500 stands for zero in the data rows.
Here are some rows, each followed by its group. Groups can overlap.
[307 391 584 587 556 539 567 634 628 740 725 368 496 566 431 457 451 508 614 551 480 454 538 466 548 558 583 475 546 416 424 493 471 524 601 587 525] A
[438 440 576 546 489 553 502 541 575 572 623 469 519 431 581 600 575 471 444 407 535 518 532 533 459 424 475 535 499 556 559 513 560 532 450 431 530] A
[527 599 423 586 500 495 534 592 535 468 497 488 467 480 509 522 539 487 451 468 481 507 485 504 508 478 438 533 494 480 483 495 475 454 501 482 484] B
[395 390 496 415 404 577 478 509 503 523 640 489 376 621 371 394 430 506 635 607 565 512 504 427 510 638 494 428 601 333 437 442 408 517 547 595 578] C
[551 698 590 619 690 999 639 583 390  77 175   0 267 733 377 269 350 399 640 529 533 460 481 411 553 576 653 352 576 394 348 557 467 438 637 645 378] D
[572 649 725 416 511 499 476 328 522 853 213 695 222 613 381 401 364 466 592 618 422 545 428 417 509 599 629 497 536 344 420 487 393 490 637 600 463] D
[558 449 496 467 518 488 514 500 508 497 502 503 531 423 589 583 583 510 427 402 503 479 489 553 462 440 454 573 460 582 536 491 549 537 420 420 510] E
[444 486 463 411 441 489 497 444 448 473 595 524 523 451 550 552 548 466 431 454 498 500 496 526 497 474 455 539 445 560 525 477 505 512 441 442 478] C
[452 537 324 450 567 415 476 435 484 577 543 513 462 609 368 356 354 498 603 610 490 546 445 418 519 579 599 400 574 322 400 517 417 488 661 668 503] F
[531 632 657 469 391 367 448 516 559 451 542 522 563 564 442 470 464 495 534 560 483 513 502 437 483 537 542 494 538 420 522 491 467 474 558 624 530] D
[440 475 526 430 442 567 552 562 535 524 481 500 482 441 559 572 572 490 441 446 493 472 508 547 499 449 453 522 488 538 538 500 576 528 440 452 494] C
[531 585 599 469 479 487 458 413 505 609 459 534 504 433 560 534 558 536 439 455 492 517 482 561 488 489 488 518 512 542 515 501 535 512 424 440 523] D
[405 428 553 592 539 507 416 463 496 475 494 511 500 444 537 544 544 516 483 481 507 469 528 547 461 489 472 507 478 494 486 516 521 536 462 499 479] A
[510 575 452 544 498 489 540 555 515 465 488 552 504 453 553 568 560 483 428 388 549 515 516 540 499 454 484 504 473 542 528 510 558 522 452 429 484] B
[547 664 666 497 579 679 487 382 413 492 513 414 447 590 429 410 409 443 514 643 496 523 438 359 493 555 515 443 519 426 478 559 444 457 601 563 501] D
[454 481 505 440 434 516 528 527 504 510 525 494 544 430 568 568 570 491 440 419 517 504 508 573 493 434 468 526 450 572 544 448 569 554 422 403 522] C
[505 578 426 565 503 503 480 523 524 506 501 492 509 440 578 576 581 522 424 459 523 493 507 529 480 459 466 561 472 577 559 500 576 533 418 433 516] B
[503 583 411 606 498 531 488 557 545 480 462 570 513 482 528 469 527 511 427 491 547 504 529 489 512 503 522 509 504 518 524 487 547 566 487 463 525] B
[509 587 422 587 499 514 486 536 536 474 514 473 497 442 558 554 547 490 506 418 507 507 528 535 494 490 481 505 496 547 490 485 545 535 426 435 485] B
[544 618 632 501 480 540 430 449 472 452 496 464 581 537 503 489 467 488 534 539 503 457 492 521 589 554 505 538 549 474 495 562 489 483 517 524 511] D
[573 613 651 462 321 238 379 581 693 318 455  62 613 564 454 477 407 465 535 590 488 527 490 467 540 526 487 485 528 365 476 454 403 513 514 531 471] D
[515 623 409 562 569 476 588 587 536 483 441 504 456 581 425 407 429 501 528 585 508 512 495 475 482 485 622 480 549 429 419 560 419 470 544 604 481] B
[382 409 607 627 601 405 496 460 443 391 404 467 483 507 440 440 467 563 542 587 462 514 468 463 465 526 533 496 551 463 522 490 517 437 560 559 526] A
[616 459 501 438 599 464 535 459 645 451 589 605 497 479 492 512 490 432 515 540 471 516 507 505 509 543 500 514 516 492 509 468 484 543 449 526 499] E
[448 458 550 584 561 427 490 463 446 377 418 580 590 413 593 589 610 514 410 414 502 521 498 567 474 443 437 564 467 594 564 467 558 543 428 408 526] A
[510 599 382 630 521 526 485 550 542 510 504 543 492 527 462 488 480 513 520 495 534 478 525 535 499 571 508 507 467 464 452 541 493 506 489 544 477] B
[727 343 471 485 605 579 320 559 479 527 354 423 466 688 336 412 363 507 685 716 466 503 401 339 511 596 626 427 493 361 407 569 352 432 707 682 453] G
[577 447 485 546 394 495 466 534 360 552 506 546 586 394 605 602 587 508 411 416 486 506 488 587 486 427 452 576 461 589 563 467 582 530 419 400 510] G
[608 356 497 538 424 471 650 472 446 557 426 418 499 532 461 479 451 450 513 571 502 485 497 498 521 544 554 535 512 473 451 550 468 473 566 558 527] E
[424 467 510 428 435 542 560 543 509 480 495 489 498 466 535 546 548 515 425 452 535 499 491 518 501 487 443 531 485 570 532 489 547 521 457 434 526] C
[525 690 320 735 501 578 417 609 576 415 472 536 332 666 250 269 274 607 669 682 443 450 444 380 490 573 633 472 565 329 326 529 333 372 729 637 498] B
[523 596 467 576 490 489 622 589 513 472 499 525 396 557 477 403 441 450 494 557 528 483 509 417 485 550 525 496 545 477 532 470 458 515 541 547 476] B
[671 368 539 343 727 466 320 741 366 527 363 546 382 642 331 358 406 460 622 584 462 471 502 371 465 621 634 367 515 354 315 514 459 454 600 681 468] E
[415 447 547 581 552 452 493 455 468 431 410 561 590 415 595 600 588 505 414 386 541 489 497 588 488 437 419 522 483 568 544 461 544 524 418 412 524] A
[422 453 573 610 574 437 502 466 467 413 428 548 528 441 573 586 564 521 441 426 504 501 522 560 479 453 452 522 481 588 548 489 587 497 440 422 530] A
[543 620 603 502 399 438 514 552 457 298 630 492 491 523 473 479 456 500 513 504 515 476 509 499 513 480 524 497 492 508 532 496 501 501 540 539 497] D
[401 453 525 407 394 619 530 579 541 546 510 446 373 540 448 481 474 522 496 543 491 527 468 435 482 494 521 541 556 430 464 568 469 464 483 547 424] C
[464 518 365 483 518 485 440 458 510 575 528 510 560 444 521 571 538 517 450 454 470 491 504 574 500 477 464 512 442 512 535 494 576 502 466 467 524] F
[381 425 603 675 576 437 428 419 449 352 433 629 449 504 489 524 486 480 533 501 517 560 523 500 463 501 560 510 500 454 513 532 466 475 483 475 518] A
[628 389 503 433 618 488 488 515 539 463 479 447 538 519 460 473 485 508 530 565 505 518 509 478 497 514 510 523 518 458 501 480 443 524 591 547 437] E
[541 457 503 426 579 501 413 551 543 398 589 623 548 395 599 606 593 498 407 427 506 523 471 559 484 427 414 572 441 615 579 484 597 524 402 378 507] E
[573 454 485 504 448 495 560 445 510 508 501 534 534 371 617 609 613 489 396 387 500 492 512 593 458 423 431 558 454 598 577 468 599 535 407 373 514] G
[514 561 384 589 490 543 469 535 525 484 493 555 499 454 538 528 537 541 427 478 498 524 483 543 495 517 507 540 410 535 540 496 500 495 475 510 529] B
[455 485 482 492 464 499 451 466 492 504 582 520 583 401 618 606 619 488 387 407 511 509 474 594 447 443 443 563 476 579 563 480 570 545 396 380 518] C
[396 443 537 460 456 547 567 593 548 589 555 412 501 494 503 547 503 507 456 494 495 490 464 518 535 518 503 473 487 494 454 474 520 503 428 514 545] C
[502 624 377 604 497 592 446 550 566 462 483 523 512 523 493 502 509 548 434 516 463 479 523 471 520 495 552 524 481 513 502 512 486 453 507 478 522] B
[541 600 611 445 658 688 624 374 326 599 539 834 507 563 421 498 463 488 528 608 549 468 507 473 511 545 556 478 453 511 457 471 508 457 566 537 453] D
[511 566 486 526 489 475 580 574 500 453 501 512 465 442 579 562 561 522 460 445 494 530 498 556 488 468 433 557 485 562 532 464 551 522 432 422 483] B
[611 424 480 577 409 499 523 497 386 553 506 485 502 443 547 545 553 510 423 429 497 528 535 527 490 451 441 508 476 545 535 506 507 545 453 481 537] G
[700 343 482 467 660 578 457 353 780 355 608 500 484 593 370 504 390 476 597 624 484 528 447 457 515 615 528 402 497 430 433 541 427 449 663 601 529] G
[442 486 486 389 450 478 533 479 464 487 521 525 562 428 564 587 540 484 426 467 502 482 542 533 478 480 476 554 495 529 569 498 538 512 443 437 514] C
[392 448 473 454 436 557 444 476 511 513 609 452 559 522 481 481 462 525 579 536 537 433 455 433 540 565 486 506 503 480 457 478 471 453 553 531 517] C
[655 428 529 348 767 514 264 703 456 455 509 548 345 671 393 363 395 513 643 594 481 548 431 436 587 537 473 391 593 390 349 528 454 446 692 661 496] E
[439 497 492 324 402 555 560 516 461 358 253 582 459 457 518 497 554 486 478 475 496 486 518 524 490 501 446 524 515 527 532 534 527 552 464 460 500] C
[782 312 468 514 533 550 859 111 985 383 460 269 584 623 322 438 420 536 583 540 521 467 493 415 444 612 540 394 605 445 373 529 418 395 647 538 473] G
[426 466 495 403 436 529 542 501 478 417 504 516 476 502 512 477 482 535 465 519 487 499 433 495 503 470 521 441 543 550 493 476 507 506 511 486 460] C
[477 524 458 463 512 457 497 463 493 539 501 512 524 408 595 608 599 510 408 424 491 480 506 566 477 418 451 569 477 569 566 492 570 543 434 391 511] F
[577 435 484 498 489 515 427 525 431 560 447 418 508 422 587 591 570 512 415 428 502 514 526 550 498 393 436 539 461 605 559 493 561 547 456 427 537] G
[593 421 474 491 494 522 522 440 568 496 501 433 535 479 537 533 571 515 448 487 523 533 532 509 474 460 494 527 510 530 512 505 500 502 491 448 509] G
[400 464 501 388 468 463 545 498 472 511 587 476 401 530 503 473 503 498 519 523 448 568 519 503 536 547 524 541 499 474 523 517 511 469 537 496 477] C
[515 569 584 441 570 599 589 380 374 613 573 680 589 390 554 583 587 511 451 450 508 512 499 579 479 440 433 519 466 564 554 482 573 512 445 452 509] D
[570 446 494 520 437 485 571 455 481 518 514 522 527 405 602 585 594 495 430 389 510 534 489 557 486 444 445 538 457 575 574 472 567 541 429 419 505] G
[606 376 502 390 670 464 429 631 419 548 261 457 465 647 289 318 352 594 648 666 503 420 484 440 503 653 560 403 533 394 420 578 322 488 645 550 466] E
[581 443 489 525 447 506 581 452 539 501 503 512 484 414 591 606 596 516 399 397 480 501 491 545 480 457 447 548 454 595 581 490 582 548 421 413 502] G
[661 370 475 551 459 540 564 455 504 585 415 451 458 584 438 393 453 533 574 548 546 558 469 390 557 527 598 491 590 382 418 533 415 492 628 574 551] G
[467 538 439 421 537 398 587 500 455 544 492 488 538 449 569 549 545 528 453 457 523 514 509 565 510 472 476 484 464 564 510 505 551 490 458 439 552] F
[514 587 470 528 485 465 577 549 501 452 504 520 523 410 594 557 597 512 460 439 476 484 496 539 486 430 438 600 497 585 558 459 540 501 434 418 520] B
[512 644 282 696 524 577 411 546 577 471 443 505 551 603 409 373 418 489 530 621 502 521 503 386 576 541 644 418 546 439 402 547 454 512 664 563 520] B
[436 459 521 389 386 595 613 602 518 448 364 615 572 482 509 488 498 496 493 515 489 487 544 525 510 523 467 478 554 515 538 489 514 476 475 515 521] C
[369 423 563 593 515 537 494 598 578 655 713 446 457 504 496 539 509 409 486 508 488 515 455 470 493 452 505 446 494 474 495 458 524 467 454 529 534] A
[452 515 433 433 596 298 640 481 438 535 440 513 457 566 431 501 424 544 523 529 498 510 557 419 482 534 449 434 511 482 456 521 426 415 488 540 494] F
[587 660 699 452 300 247 556 629 489 161 676 570 672 686 342 396 259 486 599 667 534 505 492 362 529 675 615 319 652 398 361 547 424 451 640 634 429] D
[294 375 593 744 660 374 395 352 361 216 238 529 406 647 355 393 388 462 603 569 493 509 558 445 507 549 604 470 623 377 472 511 361 438 587 640 468] A
[451 479 503 442 446 535 503 514 502 483 512 526 556 398 620 612 618 521 406 379 513 516 481 585 498 420 428 546 459 618 564 469 570 544 409 377 507] C
[546 633 742 405 455 446 388 375 595 732 222 531 332 636 379 374 343 434 643 572 560 520 541 482 519 610 623 433 533 250 406 469 449 502 620 677 440] D
[598 430 479 589 373 470 625 421 466 547 478 601 409 505 507 553 519 471 489 501 497 500 507 494 525 507 457 511 460 564 490 518 527 492 484 469 494] G
[457 469 540 476 456 538 557 590 556 596 529 531 533 400 610 603 615 535 388 379 510 487 493 568 468 435 400 545 463 618 570 443 601 505 386 379 531] C
[508 565 472 566 465 531 494 539 512 443 529 541 529 388 612 628 607 505 397 418 492 536 500 585 453 440 420 580 462 616 588 452 586 562 407 391 509] B
[304 382 702 707 668 433 544 591 545 562 495 436 389 626 381 360 397 581 631 670 434 502 459 462 512 610 556 460 541 423 403 523 335 513 654 584 422] A
[536 600 650 500 387 437 494 540 483 404 594 489 524 472 514 529 483 468 515 482 460 518 502 495 500 532 463 517 546 516 526 539 512 554 482 509 501] D
[682 386 515 384 675 439 472 620 425 541 371 353 395 668 380 382 337 476 611 613 533 513 501 343 483 593 622 448 601 336 439 485 453 379 618 633 460] E
[444 484 530 445 443 543 582 560 529 538 451 529 550 407 582 592 585 499 433 419 511 511 515 558 474 421 427 530 452 607 534 485 572 530 419 402 522] C
[513 643 350 596 619 454 592 602 555 511 455 414 386 670 373 304 268 573 615 616 481 523 476 356 508 583 664 406 545 256 350 497 431 341 632 714 367] B
[556 459 496 539 398 475 488 547 324 564 497 481 610 399 591 606 596 515 421 398 508 522 508 575 485 429 423 556 442 595 567 519 558 521 406 429 506] G
[500 560 396 550 514 510 467 514 529 499 483 489 525 456 546 533 566 498 463 461 515 481 503 529 453 449 462 525 497 554 554 502 522 524 450 409 517] B
[446 513 414 458 515 462 472 431 496 542 551 544 513 464 521 551 519 472 470 499 502 485 521 532 512 460 455 510 515 523 509 493 510 499 462 474 483] F
[293 302 657 810 588 441 479 466 487 406 474 508 408 639 365 334 321 448 673 624 505 497 532 329 507 570 600 428 624 399 294 549 328 481 669 623 398] A
[455 489 466 390 403 529 483 429 404 304 406 493 495 381 616 588 604 486 414 409 495 498 515 593 475 409 450 552 469 605 574 459 573 533 392 409 506] C
[558 650 731 455 335 263 428 567 593 449 485 397 570 657 353 287 402 485 629 651 430 517 491 387 501 479 642 407 577 401 421 509 328 465 711 649 515] D
[671 402 505 420 654 500 423 584 521 445 519 516 446 619 409 460 424 509 587 602 489 480 528 317 468 585 563 477 552 463 474 492 503 426 610 591 513] E
Which 5 groups are nearest to each row below, nearest first, going by the average distance to the group's rows?
[506 604 351 665 479 576 428 557 573 428 513 581 456 533 467 496 480 446 514 510 565 510 532 484 503 547 504 541 508 507 479 517 460 479 551 533 470] -> B F C A G
[580 434 490 484 524 528 470 485 535 509 507 514 509 420 569 555 573 499 422 450 535 493 502 543 492 457 421 535 473 548 543 483 534 538 470 426 536] -> C F G B A
[563 392 515 418 650 472 443 577 491 481 468 490 459 556 446 470 453 432 580 503 504 496 465 492 511 532 543 463 551 434 455 537 478 486 509 524 531] -> E F C B A
[444 501 445 488 518 468 474 442 475 519 501 541 567 450 558 571 569 487 456 426 514 504 520 561 525 421 450 526 481 554 562 467 511 531 398 441 496] -> F C B G A
[518 548 572 457 443 393 492 497 542 529 424 454 519 390 622 595 602 497 420 351 521 506 496 582 447 417 398 559 444 626 586 479 572 521 383 364 510] -> C F G B A
[360 479 276 537 511 560 222 274 499 626 675 492 608 642 402 354 363 587 660 674 414 518 527 407 607 591 655 454 501 374 387 498 456 453 570 621 493] -> F B E A C
[545 650 659 414 390 327 521 562 523 447 576 475 428 589 420 388 383 543 561 584 486 471 516 476 519 553 610 417 582 400 393 456 464 485 545 590 456] -> D F B E C
Which 4 groups are nearest to each row below, nearest first, going by the average distance to the group's rows?
[405 450 504 484 475 519 473 484 503 508 595 531 486 465 557 524 531 498 456 475 486 496 478 559 518 491 440 512 476 536 548 486 558 494 413 425 544] -> C F B G
[340 399 607 660 579 466 499 490 492 479 498 465 425 562 452 487 441 454 491 534 497 478 499 483 518 563 549 513 551 444 422 546 484 474 606 575 512] -> A F B C
[362 429 472 405 398 579 500 524 497 499 550 405 442 602 433 366 388 483 594 568 477 457 503 428 472 460 541 399 590 427 460 497 441 421 567 573 468] -> C F B E
[572 433 479 618 263 473 494 507 352 511 609 560 530 398 608 575 577 510 427 394 511 486 549 546 471 446 429 560 466 567 537 485 563 532 437 445 515] -> C G F B
[557 649 648 522 353 461 348 476 548 401 644 457 479 663 328 343 354 457 629 632 495 465 488 378 620 623 675 468 504 392 348 587 448 407 677 661 403] -> D E B F
[423 508 418 422 535 317 552 426 491 544 461 441 393 606 420 468 454 505 486 594 508 529 478 452 499 531 550 496 490 410 437 556 410 539 541 561 544] -> F B C E
Which 3 other groups have their centres nearest to the centre of group C, nearest first?
F G B
Which 5 groups are nearest to each row below, nearest first, going by the distance to the centre of the group?
[547 623 667 463 416 414 433 489 522 477 520 505 497 535 484 455 473 478 496 530 524 497 480 465 534 480 541 502 501 487 475 479 505 470 503 565 535] -> D B F C G
Which 3 other groups have their centres nearest to the centre of group G, nearest first?
C F B
Group F spreads out most along one direction. Which 3 other groups' directions of most spread are closest to that one, closest first?
B C A
Which 3 other groups have their centres nearest to the centre of group B, nearest first?
F G C
Which 4 groups are nearest to each row below, nearest first, going by the distance to the centre of the group?
[511 571 431 563 521 495 526 554 530 459 436 542 466 493 496 509 511 510 562 479 525 532 468 481 496 495 499 472 473 462 516 462 574 486 494 498 523] -> B F G C
[504 561 425 542 511 504 501 532 525 501 487 548 534 429 589 593 583 518 408 405 520 481 497 547 492 475 455 526 457 587 533 481 574 541 443 439 523] -> C B F G
[419 532 392 440 553 424 486 469 482 515 552 493 509 541 463 483 483 532 512 514 475 478 519 474 490 531 505 501 498 496 455 508 490 506 514 570 487] -> F B C A
[379 431 453 451 445 529 420 421 470 528 581 405 513 546 452 424 457 502 604 547 549 479 485 521 543 598 533 412 549 441 511 476 473 486 500 594 524] -> F A D C
[381 374 619 601 548 493 502 529 538 557 584 521 457 464 478 506 493 496 477 463 517 520 459 477 506 510 498 544 502 493 536 473 507 498 518 531 485] -> A C G F
Which 4 groups are nearest to each row below, nearest first, going by the distance to the group's nearest row?
[601 368 485 475 554 516 316 701 344 654 367 320 593 532 438 464 474 507 548 504 508 481 463 497 508 489 502 487 566 435 441 515 490 507 593 557 499] -> E G C D
[382 436 459 403 394 560 451 469 495 477 619 432 540 526 491 528 472 472 538 526 503 492 528 489 519 506 552 472 498 471 517 494 530 500 546 496 523] -> C F G A
[654 366 474 500 570 556 549 327 824 364 531 517 484 511 427 403 410 538 572 612 446 390 581 483 508 573 455 432 559 373 494 513 444 440 565 540 465] -> G E C B
[650 298 467 610 432 505 734 222 671 515 417 444 345 613 370 404 365 478 563 570 497 429 532 354 558 611 617 421 523 354 369 511 435 422 606 626 503] -> G E F B
[434 472 494 418 398 578 487 523 514 485 505 543 539 426 561 563 579 514 422 413 482 523 523 548 474 457 464 544 458 556 521 499 546 500 407 422 472] -> C E F G
[519 608 604 533 406 626 221 353 582 593 476 558 482 465 525 537 529 485 493 512 498 538 505 498 520 442 471 479 457 537 518 456 556 527 453 507 498] -> D A F B
[403 447 548 583 537 457 479 463 477 467 488 507 558 474 528 577 556 486 471 490 508 495 537 572 465 442 456 502 503 548 549 445 533 498 437 458 497] -> A F B C
[604 427 511 370 673 475 384 712 418 486 445 506 442 525 449 480 490 492 560 532 472 494 489 474 527 552 564 499 572 515 491 483 473 532 526 564 480] -> E C B D
[525 600 594 461 565 565 589 468 400 476 503 514 488 492 531 532 518 514 495 478 497 506 481 561 526 481 484 516 510 536 548 467 474 526 472 507 465] -> B D C F
Which 3 other groups have their centres nearest to the centre of group E, nearest first?
D G F
Which 3 other groups have their centres nearest to the centre of group D, nearest first?
E B A
Which 5 groups are nearest to each row below, nearest first, going by the distance to the group's nearest row?
[621 426 484 551 418 483 530 505 416 570 459 421 474 536 458 502 492 510 583 543 469 526 503 474 500 493 472 525 508 497 483 497 503 482 486 546 465] -> E G B C F
[471 520 442 448 519 420 581 487 466 525 491 506 567 409 587 582 582 496 417 396 503 518 509 573 507 430 449 542 475 598 568 453 569 540 430 424 479] -> F C E G B
[491 544 417 554 492 537 433 495 527 511 521 526 567 393 612 608 624 526 396 363 533 523 513 601 468 411 450 562 445 613 570 468 571 545 386 406 520] -> B C F G E
[430 469 560 575 528 452 508 493 494 496 512 504 528 399 600 589 578 507 412 421 491 504 505 572 498 427 448 549 455 573 533 486 584 535 445 416 480] -> A F E C G
[457 517 462 433 544 365 561 478 452 537 508 508 498 460 541 521 538 504 450 497 496 494 487 558 490 467 501 508 485 546 498 498 530 468 480 451 493] -> F C B E D
[508 556 441 535 515 497 531 558 531 489 487 520 523 440 581 549 574 520 423 412 498 508 521 581 519 453 446 542 484 548 572 464 555 540 462 453 510] -> B F E C G
[443 519 391 363 575 335 616 468 446 558 458 533 413 611 401 433 407 532 540 636 514 411 472 428 528 595 539 417 534 431 422 478 476 454 542 564 475] -> F B C E A
[513 651 273 641 524 561 478 594 567 504 450 421 488 616 414 318 340 458 666 622 517 517 521 493 528 671 584 430 535 310 473 569 410 391 648 669 410] -> B F G E C
